[-20 33 2 -2]
[26 -23 5 29]
[-6 17 15 -11] ⇒ 15

[-20 8 -11 8 -9 21]
[1 8 21 13 -27 2]
[-2 -11 -19 -17 7 21] ⇒ -19

[10 9 3 1 0 -15 -17]
[-33 -12 -21 16 -9 16 8]
[0 9 12 26 4 -8 7] ⇒ 12

[8 7 15 -6 -5 0]
[8 11 7 24 -10 3]
[28 12 14 17 -23 -1] ⇒ 14

[0 -23 3 -10 -17 -12 -7]
[6 7 7 7 11 -7 7]
[23 29 -15 -17 10 8 5] ⇒ -15

[-14 5 -31 33 -7 20 -20]
[-13 18 -30 37 -13 30 -11]
[-7 4 -29 24 0 11 -20] ⇒ -29

[-9 19 24 37 -9 4]
[5 -5 -10 13 -8 -11]
[5 -12 -20 -15 -16 -21] ⇒ -20
---
-2.9,8.3,-7.1,11.5
0.9,3.7,-13.1,-15.5
: -7.1

1.57,-1.01,0.42,-1.12,-0.46,-1.62: 0.42

-4.6,-7.6,17.4,-10.5: 17.4

0.04,0.11,-0.02,0.01,-0.12,0.05,-0.07: -0.02

-0.163,-0.046,0.030,0.145: 0.030

-0.01,0.10,-0.07,-0.08,-0.01,0.12,0.11
-0.13,-0.08,0.00,0.04,0.02,-0.10,-0.19
: -0.07

3.77,12.92,-8.12,3.75,-12.39,-2.28,6.29
-0.31,-11.21,8.35,10.33,-14.28,7.89,-0.06
: -8.12
---
[-7 -30 -23 -11] => -23

[0 -1 1 0 -1 0]
[-12 -15 -30 -16 -27 -29] => -30

[-4 1 -10 31] => -10

[-6 -1 -2 7 35] => -2

[-10 -3 -7 3 10]
[-13 0 38 33 -16] => 38

[37 8 33 -11] => 33

[0 0 0 1 0 0]
[5 -4 0 -3 -5 3]
[34 -8 -10 4 -8 4] => -10

[-20 -4 -12 -28 5 36] => -12

[15 4 15 32 0] => 15

[11 4 -3 -34 -6 -1 27]
[0 12 -13 -16 10 -13 19]
[-6 36 -7 29 0 -11 4] => -7
---
2  1  6  8 | 8, 6

 -12   996    58   718  -772   240 | 996, 718

889  564  344  729  591  146 | 889, 729

-753   768  -414  -283    84 | 768, 84

6451  9338  7404  7356
8290  6752  2717  2487
2666  9487  7852  7770
| 9487, 9338

-930   668  -259  -115 | 668, -115

 551  -194  -298  -593    57  -427 | 551, 57

163  139  192    2  137   24 | 192, 163

46  28  12   1  91  36 | 91, 46
---
[-8 -5 34 2 -18] → -5

[-23 -14 3 5 33 -1 -6] → -6

[-28 -4 -27 -36 2 -1]
[-24 -11 24 30 6 -6] → -27

[-5 10 9 19]
[4 -2 29 17] → 4

[-27 -9 -6 -36 6] → -9

[1 35 12 13 28 -9] → 12

[28 -17 -8 22 34 -7] → -7
---
[-3 -17 -4 -2]
[6 -34 -24 12]
[-11 23 -19 -1] result: -3, -1

[29 -37 4 17] result: 29, 17

[-13 -34 31 -11 9 5] result: -13, 5

[10 12 14 -5 1 31 -4] result: 10, -4

[-3 7 28 25 4] result: -3, 4

[-10 -33 17 12 8 16] result: -10, 16

[-4 -37 26 10] result: -4, 10

[-13 -29 21 28]
[-24 -30 -24 14] result: -13, 14

[-3 -15 28 -20] result: -3, -20

[9 38 33 -4] result: 9, -4
---
array([[ -8,   8, -11,   5,  -3,   0,  16],
       [-30,  -5,  -4,  -5,   3,  10,  16],
       [ 21,   1,   2,   0,  12, -12,  -9]]) → -11

array([[ -6, -26,  -9,  -7,  -6,  -9,   1],
       [ -6, -27,  -9,  -7,  -6,  -9,   1],
       [ -6, -28,  -9,  -7,  -6,  -9,   1]]) → -9

array([[ -9,  12,  20,  -7, -14,  16],
       [ 10, -13, -15, -31,  -7,  24],
       [ -1,  12, -18, -16,  -7,  26]]) → 20

array([[ -5,  -9, -14,  -1, -11,  -6,   4],
       [ -3,   5,  37, -20,   2,  19, -12],
       [-24,  12,  19,   4, -12,   2, -31]]) → -14

array([[-16,   3,  -7, -11,  16],
       [-19,  15, -29, -14,  26],
       [  4,  10,  -9, -12,  33]]) → -7

array([[ 1, -4, -4, -2, -2],
       [-4, 27, 22, 11, 33],
       [-1, 23, 21,  8, 33]]) → -4

array([[-25, -29, -21, -29, -29],
       [ 35,   9,   2,  17,  18],
       [ 38,  17,  -1,  25,  22]]) → -21

array([[ 28,  21,  12,  23, -27,  32, -28],
       [ 19,   7,  18,   0,  21, -38, -15],
       [ 31,  22,  22,   1,  24, -33, -29]]) → 12

array([[-30,   1,  -5, -26,  -7,  -9,  25],
       [-12,   4,   7, -20,  -2, -28,  -9],
       [ 21, -28, -11,  -5,  -6,   7,  23]]) → -5
---
[[ 288  295 -476 -811 -134]
 [-156 -337  571  241  365]
 [  73 -635  468  123  -32]]: 571, 571

[8 3 9 2 4 6 5]: 2, 9

[ 52  61  93 143 103 112 225]: 143, 225

[8 5 7 7 2]: 7, 8

[[212 124 149 171 191]
 [180  88  80 158 233]
 [202  53  69 122 206]]: 80, 233

[[178 676 664 375 925]
 [522 371 799  54 515]
 [685  44 551 214 629]]: 799, 925

[6 2 4 8 6]: 4, 8

[ 4 72 87 52 15 60 10]: 52, 87
---
[[-0.109 -0.066 -0.199 -0.103  0.066  0.097  0.031]
 [ 0.041 -0.055 -0.211 -0.099  0.084  0.069  0.028]
 [-0.126 -0.070 -0.227 -0.122  0.209  0.132  0.032]] -> -0.055

[[  6.2   5.3   5.4   2.6]
 [  6.2   1.8  13.4 -11.9]] -> 5.3

[[-0.092 -0.096  0.163  0.149]
 [-0.109 -0.116  0.159  0.144]
 [ 0.076  0.023  0.100  0.152]] -> -0.116

[[ 148.69 -182.48  -65.52   30.48   57.86   58.48]
 [ -92.70 -195.56 -131.70  -48.94  225.70  114.49]] -> -182.48

[[-0.023 -0.057  0.199 -0.204]
 [-0.012 -0.033  0.172 -0.190]] -> -0.057

[[-0.03 -0.15 -0.12  0.13 -0.02  0.06]
 [ 0.07  0.16  0.17 -0.10  0.03 -0.03]] -> -0.15
